rotation ticks, each row followed by its count of ticks:
The counts run from 0 to 247.
-181; -62; 77; 133; 165; -258; -91; 166; -179; 293; -65; 57; 99; 87; -95; 82; 111; -195; 57; 139; 48; -45; -98; 74; -38; 137; -176; 11; 70; 5; 84; -78; -9; -10; 121; -27; -53; -29; 69; 185; 155; 69; 49; 337; -91; 42; -10; 247; -147; 85; 70; -40; -68; 255; 179; 73; -85; 75; -25; -44; 87; -127; -180; 25; -130; 99; -35; -246; 136; -189; -21; -170; 23; 56; -29; 0; 7; -33 -> 188
-125; -79; 107; 69; 298; -30; -76; 61; 11; 174; -106; -140; 107; 120; 66; 78; 229; -294; 18; 40; -31; 109; -37; 160; -187; 1; -33; -30; 163; -71; 35; -192; 1; 28; -44; -5; 23; 29; -87; 121; 137; 16; -113; 291; -3; -35; 103; 95; 59; 221; 97; 29; -10; 92; 31; 191; -122; 142; -64; -53; 132; -182; -213; -62; -118; 178; 81; -26; -63; -26; 19; -126; 127; -68; 53; -117; 122; -297 -> 0
-78; -99; 114; 63; 275; -115; -64; 99; -40; 184; -59; -195; 82; 133; -9; 62; 215; -343; -25; -24; -28; 85; -92; 121; -143; 22; -65; 16; 230; 32; 27; -119; 13; -30; -45; -2; -50; 9; -49; 190; 136; 28; -38; 284; -10; 9; 132; 82; 15; 174; 163; -17; 26; 131; 131; 265; -119; 93; -85; -16; 126; -169; -184; -82; -121; 69; 70; -61; 65; -25; 53; -197; 145; -46; 136; -150; 86; -248 -> 1
-148; -114; 26; 170; 102; -34; -168; 55; 165; 26; 43; -139; 41; 141; -4; -56; 140; -31; 78; -91; -10; 17; -158; -30; -15; 33; -83; -27; 170; -147; 5; -228; 80; 93; -12; -36; 89; 140; -13; 103; 215; 50; -132; 269; 123; -62; 34; 197; 211; 84; 5; 23; -91; 36; 145; 221; -153; 37; -95; -213; -44; -198; -166; -108; -67; 151; -11; -9; -33; 68; -108; -158; 85; 70; -59; -314; 46; -324 -> 101
-67; -66; 182; 28; 294; 47; -134; 90; -27; 179; -53; 23; 93; 266; -47; 80; 135; -172; 3; 66; -111; -49; -167; 44; -83; -23; 105; -57; 225; -65; 43; -157; 33; -7; 40; 65; -45; 127; 81; 198; 266; 45; -36; 160; 52; -136; 103; 243; 77; 138; 19; 34; 76; 164; 83; 144; -143; 154; -69; -54; 62; -171; -118; 15; -128; 226; 70; 23; 59; -78; 9; -84; 193; -125; 8; -72; 35; -199 -> 144
-82; -55; 159; 108; 272; -13; -71; 81; -202; 143; 26; 19; 143; 125; -70; 130; 201; -171; -178; 99; 28; 2; -206; 180; -43; 81; -64; 0; 162; 5; 58; 2; -67; -40; -35; 26; -108; -51; -55; 228; 234; 88; -146; 256; -51; 44; -7; 192; 20; 237; 197; -109; -84; 146; 128; -31; -204; 82; 85; -64; 76; -188; -93; -3; -107; 153; 12; 67; 51; -129; 56; -118; 206; 56; 113; -60; 4; -196 -> 7
-186; -123; 44; 46; 79; -134; -121; 51; 108; 131; 32; -211; 154; 84; -81; 66; 212; -60; -24; -70; -97; -28; 38; 5; -99; 195; -143; 64; 181; 57; 55; -156; 213; -20; 146; -42; -56; 203; 60; -45; 196; 132; -55; 230; 61; -21; 71; 163; -105; 82; 32; 63; -25; 90; 168; 263; -135; 83; -22; 54; 119; -177; -99; -101; -134; -28; 26; 158; 9; -44; 90; -295; -30; -11; -101; -168; 6; -225 -> 170
-132; -59; 121; 163; 19; -165; -58; 46; 137; 171; -69; -166; 170; 118; 7; 142; 325; -14; 39; -19; -82; 20; -7; -68; -108; 116; -117; -8; 102; -102; 44; -207; 73; 2; 87; -99; 61; 255; 0; -100; 106; 85; -120; 262; 90; 0; -5; 200; 14; 126; -112; 146; 18; 51; 48; 203; -181; 81; 18; -73; 92; -43; -142; -97; -75; 72; -21; 69; -132; 17; -53; -267; 68; -74; -170; -261; 69; -329 -> 172
-290; -154; -17; 10; 263; 49; -225; 57; -8; 194; 32; -54; 152; 144; 153; -21; 149; -200; -22; 102; -24; 49; -12; 113; -72; 32; -79; 30; -21; -123; 39; -260; 63; -50; 4; 146; -50; -23; -82; 143; 163; 88; -75; 214; 31; -21; -48; 113; 29; 258; 149; 111; -85; 85; 223; 136; -68; 140; -160; 14; 119; -255; -123; -38; -199; 246; -32; 96; -53; -17; 18; -11; 57; -24; -31; -106; 4; -336 -> 198
-61; -54; 99; 107; 243; 29; -127; 21; -153; 204; 17; 125; 170; 116; 27; 113; 206; -87; 63; 95; -78; -29; -177; 86; 15; 6; -46; -70; 58; -185; 137; -122; -127; 53; 6; 23; -80; 108; -39; 185; 198; 112; -33; 256; 44; -62; -117; 438; 77; 216; 48; 26; -83; 99; 118; -75; -110; 138; -22; -92; -5; -128; -36; 26; -44; 351; -27; 22; -8; -73; -27; -33; 110; 2; -71; -56; -38; -179 -> 11
-70; -5; 128; 152; -38; -195; -89; 55; -87; 98; 79; -52; 235; 29; -209; 105; 261; 64; -28; 87; -25; -110; -108; 94; -24; 179; -173; -36; 109; -29; 86; -48; 52; 22; 74; -156; 3; 150; 46; -84; 235; 190; -17; 223; 71; 11; 15; 332; 29; 175; -7; -41; -58; 70; 91; 215; -174; 25; 111; -33; 46; -165; -73; -155; 34; 95; -24; 102; 4; -53; 36; -329; 33; 117; -93; -232; -9; -227 -> 39
-79; -98; 14; 163; 94; -107; -126; 130; 83; 66; -11; -145; 63; 137; -153; 49; 124; -17; -83; -175; -14; -26; -150; -58; -57; 248; -118; 83; 246; 107; 0; -37; 117; -28; 44; -31; -83; 94; 51; 145; 310; 88; -142; 312; 22; 92; 84; 136; 5; -14; 120; -25; -97; 104; 165; 204; -247; -27; 59; -146; -19; -214; -137; -89; -100; -46; 1; 18; 106; -21; -55; -175; 67; 45; -41; -293; -24; -168 -> 104
-229; -46; -3; 117; 54; -255; -89; 181; 91; 153; -88; -64; 140; 102; -69; 112; 92; 14; 59; -57; -40; -43; -46; -78; -32; 238; -262; 112; 32; -15; -110; -192; -20; 43; 61; 34; -39; 16; 26; -62; 197; 22; -150; 295; -3; 27; -31; 153; 15; 168; -106; 168; -118; 152; 173; 302; -117; -84; -60; -68; -15; -151; -163; -126; -76; 72; -137; -149; 6; -128; -20; -148; 57; 52; -196; -294; 50; -188 -> 231
-136; -166; 75; 80; 220; 28; -219; -22; -19; 134; -25; -107; 136; 64; 152; -108; 244; 2; -14; 48; -28; -45; -99; 108; -119; 89; -119; 26; -45; -221; 52; -57; -52; 17; -43; -56; -64; -8; -219; 118; 150; 87; -25; 218; -16; 65; -71; 178; 66; 190; 143; 96; -138; 39; 83; 98; -131; 47; 91; -123; 16; -90; -176; -146; -141; 286; -94; 72; -35; -116; -13; -152; 80; 16; 57; -35; 203; -406 -> 65
41; -70; 71; 87; 148; 7; -124; -38; -38; 266; -103; -74; 169; 38; 64; 3; 254; -41; 113; -62; -89; -59; -54; 66; -74; 43; -73; 36; 83; -82; 60; -105; 67; -102; -20; -94; -44; 155; -85; 201; 154; 232; -9; 292; 66; -41; -100; 308; -26; 176; 25; 145; -57; 59; 186; 86; -138; 182; 66; -141; 27; -61; -25; -217; -107; 201; 2; 13; -42; 35; -81; -191; 24; -65; -92; -159; 131; -319 -> 70
-198; -110; 29; 127; 127; -62; -93; 121; 41; 66; 40; -21; 35; 151; -78; 61; 144; -94; -97; -86; 27; 42; -142; -10; -106; 168; -97; 68; 276; 12; -18; -47; 148; 17; 86; 49; -24; 82; 18; 148; 319; 21; -264; 272; 42; 89; 71; 84; 88; 11; 119; -13; -127; 87; 119; 180; -208; -18; 21; -159; 39; -276; -158; -87; -107; 46; 77; 0; 32; 18; 36; -131; 62; 4; 30; -282; -10; -231 -> 103
-223; -53; 209; 116; 249; 70; -197; 28; -45; 37; 66; 91; 180; 273; -70; 224; 128; -26; -113; 102; -56; -4; -100; 52; 21; 95; 8; -11; 53; -54; 103; -189; 1; 76; 30; 121; -57; -13; 59; 166; 252; 71; -109; 56; -78; -44; 53; 192; 216; 95; 35; 22; -30; 231; 98; -25; -125; 63; 3; -55; 65; -136; -180; 53; -51; 184; -34; -8; 101; -140; -125; -2; 319; 49; 42; -23; -12; -286 -> 150
-229; -73; 38; 181; 139; -189; -167; 148; -58; 275; -120; 53; 82; 94; 9; 26; 140; -49; 122; 185; 103; -64; -152; 79; -10; 128; -131; -74; -114; -178; 32; -106; -114; 17; 28; -125; 44; -30; -35; 135; 30; 19; 70; 303; -64; 52; -63; 270; -46; 152; -36; 41; -105; 178; 122; 13; -79; 13; 2; -129; 59; -28; -170; -24; -147; 171; -225; -147; 57; -224; -121; -112; 113; 77; -134; -72; 61; -253 -> 190
19; -27; 109; 56; 94; -111; -74; 11; -126; 207; -50; -148; 147; 55; -49; 68; 297; -15; 75; -57; -8; -124; -135; 30; -102; 191; -64; -21; 234; 49; 70; -127; 6; -59; 60; -103; -59; 208; -51; 23; 237; 177; 14; 356; -2; -6; 22; 183; -102; 101; 48; -5; -123; 42; 71; 256; -155; 131; 118; -159; 87; -138; -137; -110; -89; 119; -3; -134; 47; 4; -67; -280; -25; 32; -77; -113; 99; -241 -> 243
-59; -82; 165; 151; 112; -174; -77; 16; 196; 64; -44; -172; 137; 145; -41; 75; 208; 84; -28; -101; -47; -85; -41; 57; -91; 172; -264; 54; 170; -115; -26; -56; -2; 55; -121; -97; -100; 53; -91; 33; 189; 59; -115; 172; 53; 7; 6; 385; 125; 97; -117; 63; -35; 107; 89; 161; -215; -71; 152; -115; -74; 3; -137; -181; -67; 89; -40; 86; 36; -135; -54; -232; 60; 143; -23; -203; 96; -229 -> 34
-141; -110; 46; 51; 66; -47; -88; 35; -111; 124; 107; 48; 188; 56; -178; 113; 279; 40; -73; -57; -84; -58; -132; -96; -92; 248; -78; 38; 175; 80; 139; 11; 6; -22; 215; 2; -143; 191; 32; -48; 318; 193; -138; 285; -27; 132; -44; 213; -82; 129; 161; 19; -137; 69; 94; 151; -211; 34; 81; -34; 71; -223; -83; 41; -30; 66; 39; 13; -9; -133; 110; -169; 82; -26; -122; -169; -35; -118 -> 110
-124; -83; 177; 71; 281; 5; -175; 151; -109; 182; 11; -10; 100; 242; -180; 84; 114; -161; -24; 91; -64; -71; -149; 22; -34; 68; 129; -40; 212; 114; 42; -78; -5; -71; 108; 59; -55; 47; 132; 228; 287; 38; -4; 180; 18; -104; 144; 172; 81; 84; 34; -3; 113; 218; 146; 176; -175; 137; -47; 20; 96; -158; -116; 23; -115; 81; 17; 19; 150; -107; -32; -129; 254; -65; 34; -130; -54; -257 -> 145
-65; -141; 5; 56; 237; -66; -95; 97; 124; 238; -153; -122; 135; 159; 122; 75; 184; -59; 14; -44; -48; 15; -21; -13; -76; 133; -122; 97; 67; -34; -62; -225; -79; -94; -120; 57; -83; 56; -83; 154; 123; 86; -119; 280; 69; -59; -143; 190; 7; 205; -65; 226; -17; 82; 188; 98; -200; 98; -43; -117; 19; -70; -66; -137; -168; 157; -102; 16; -11; 0; -100; -112; 87; -73; -107; -210; 117; -333 -> 202
40; -98; 137; 128; 207; 5; -136; -41; 0; 203; -45; -85; 146; 126; 32; -88; 259; -120; 46; -27; -57; -24; -102; 35; -119; -17; -48; -26; 115; -210; 85; -116; 132; -27; -32; -70; 19; 173; -114; 271; 140; 177; -4; 213; 95; -13; -68; 307; 70; 155; 92; 114; 32; 23; 167; 92; -101; 166; -40; -96; 8; -113; -79; -146; -141; 196; 13; 19; -68; 25; -86; -104; 78; -135; -2; -180; 113; -341 -> 71
-309; -8; 63; 103; -24; -122; -133; 83; -6; 105; 72; 93; 287; 116; -219; 202; 106; -12; -27; 90; -38; -104; 25; 30; 37; 263; -270; 91; 46; -40; 9; -181; 185; 37; 144; 106; -84; -28; 133; 12; 234; 237; -90; 113; -94; -7; 19; 199; -3; 176; -24; -20; -122; 220; 258; 113; -25; 9; 9; 69; 97; -145; -75; -126; -47; 56; -26; 39; 77; -99; -39; -79; 89; 146; -133; -146; -50; -151 -> 224
-187; -153; 193; 97; 231; -143; -105; 74; 237; 36; -32; -187; 138; 212; 32; 47; 141; -97; -57; -49; -110; 60; 46; -18; -146; 43; -221; 93; 199; -79; -117; -135; 142; 188; -92; 108; -27; -2; -47; 78; 261; -20; -194; 145; 84; -69; -5; 214; 187; 55; -45; 140; -13; 141; 102; 192; -106; 3; -47; -16; 2; -181; -206; -90; -73; 175; 87; 1; 22; -35; -11; -183; 86; 32; 65; -90; 78; -201 -> 30
-312; -140; 4; 112; 172; -71; -237; 148; -107; 198; 27; -3; 92; 160; 8; -109; 90; -158; 13; 188; 77; -31; -116; 117; -29; 166; -135; 21; -55; -85; 75; -53; 67; -41; 51; 19; -38; -115; -61; 195; 171; 42; 64; 184; -65; 99; 49; 77; -89; 190; 189; -52; -84; 214; 228; 69; -20; 11; -67; -1; 103; -184; -165; -9; -224; 110; -133; 10; 127; -187; 44; -54; 119; 86; 50; -61; -19; -272 -> 193
-64; -129; -7; 175; 54; -135; -83; 101; 46; 86; 7; -145; 71; 104; -127; 40; 214; 101; -46; -107; 4; -53; -219; -52; 20; 265; -149; 8; 142; 56; 56; -68; -20; -48; 52; -112; -49; 108; 45; 46; 208; 113; -142; 292; 44; 143; -7; 192; 88; 89; 68; 12; -93; 64; 99; 146; -286; -38; 128; -195; -24; -106; -136; -104; -119; -51; -62; 37; 30; -73; -79; -143; 137; 34; -47; -394; -19; -250 -> 105
-159; -62; 26; -11; 249; 63; -120; 143; -145; 122; 22; 67; 114; 81; -74; 39; 120; -163; -91; 103; -158; -56; -140; 102; -116; 70; 15; 1; 74; 12; 19; -12; 7; -83; 91; -21; -139; 21; 8; 74; 247; 105; -122; 219; 36; -61; 66; 228; 20; 261; 138; 44; -28; 85; 91; 169; -220; 69; -26; 42; 108; -235; -25; -111; -149; 175; 109; 227; 67; -131; 214; -181; 221; -109; 36; -188; 3; -297 -> 139
-297; -57; -46; 83; 127; -90; -199; 109; -122; 242; -19; -6; 181; 95; -11; 11; 101; -88; -34; 160; 48; -59; -87; 154; -11; 247; -139; 91; -49; 7; 61; -56; 21; -124; 87; 49; -124; -92; -2; 122; 135; 167; 5; 209; -58; 101; 12; 68; -143; 208; 110; 17; -148; 176; 272; 80; -86; 34; -5; 1; 136; -178; -71; -51; -213; 106; -169; 38; 121; -148; 9; -135; 99; 111; -63; -102; 46; -307 -> 194
-28; -33; 77; 119; 158; 8; -101; 63; -151; 199; 26; 78; 197; 58; -98; 138; 222; -8; -1; 114; -51; -73; -209; 106; 35; 45; -70; -86; 13; -102; 171; -120; -180; -39; -8; -76; -78; 96; -52; 123; 113; 158; 11; 270; 27; 7; -134; 406; 27; 261; 65; 35; -89; 80; 178; -53; -177; 98; 68; -133; -12; -72; -44; -23; -18; 234; -112; 45; 14; -81; -33; -119; 198; 62; -94; -137; -20; -206 -> 10
-356; -75; 56; 163; -12; -73; -188; 87; 106; 92; 66; 18; 203; 116; -63; 98; 147; -32; 59; 34; -68; -23; 14; -41; 23; 78; -190; -17; -19; -279; -2; -314; 62; 201; 101; 95; 54; 59; 18; -33; 163; 64; -123; 173; -16; -57; -49; 253; 128; 227; -49; 66; -78; 115; 164; 188; 12; -35; -181; -6; -30; -189; -177; -78; -28; 208; -66; -18; -86; -47; -48; 8; 111; 70; -182; -223; 4; -244 -> 227
-89; -37; 112; 46; 281; 66; -172; 59; -52; 198; -86; 62; 107; 216; 8; 140; 156; -119; 39; 105; -130; -59; -145; 16; -33; -30; 99; -77; 113; -130; 9; -206; -86; -61; 43; -61; -16; 171; 39; 137; 216; 44; -88; 173; 85; -173; 46; 316; 93; 197; -68; 81; 30; 97; 46; 136; -190; 146; -22; -104; 37; -120; -57; -43; -81; 234; 34; 44; -17; -38; -40; -120; 216; -147; -89; -132; 67; -306 -> 143
-243; -36; 44; 116; 160; 15; -160; -45; -12; 110; -31; 8; 154; 45; 39; 71; 210; -134; 95; -87; -65; 9; 58; 144; -93; 56; -214; 23; -81; -272; 169; -227; 86; 130; 57; 47; -19; 1; -123; 95; 26; 125; -50; 166; -107; 1; 13; 256; -10; 172; 150; 38; -131; 173; 147; 57; -41; 76; -27; -14; 75; -56; -217; -68; -27; 198; 36; -69; -95; -190; -60; -68; 115; 10; -100; -22; 169; -343 -> 125
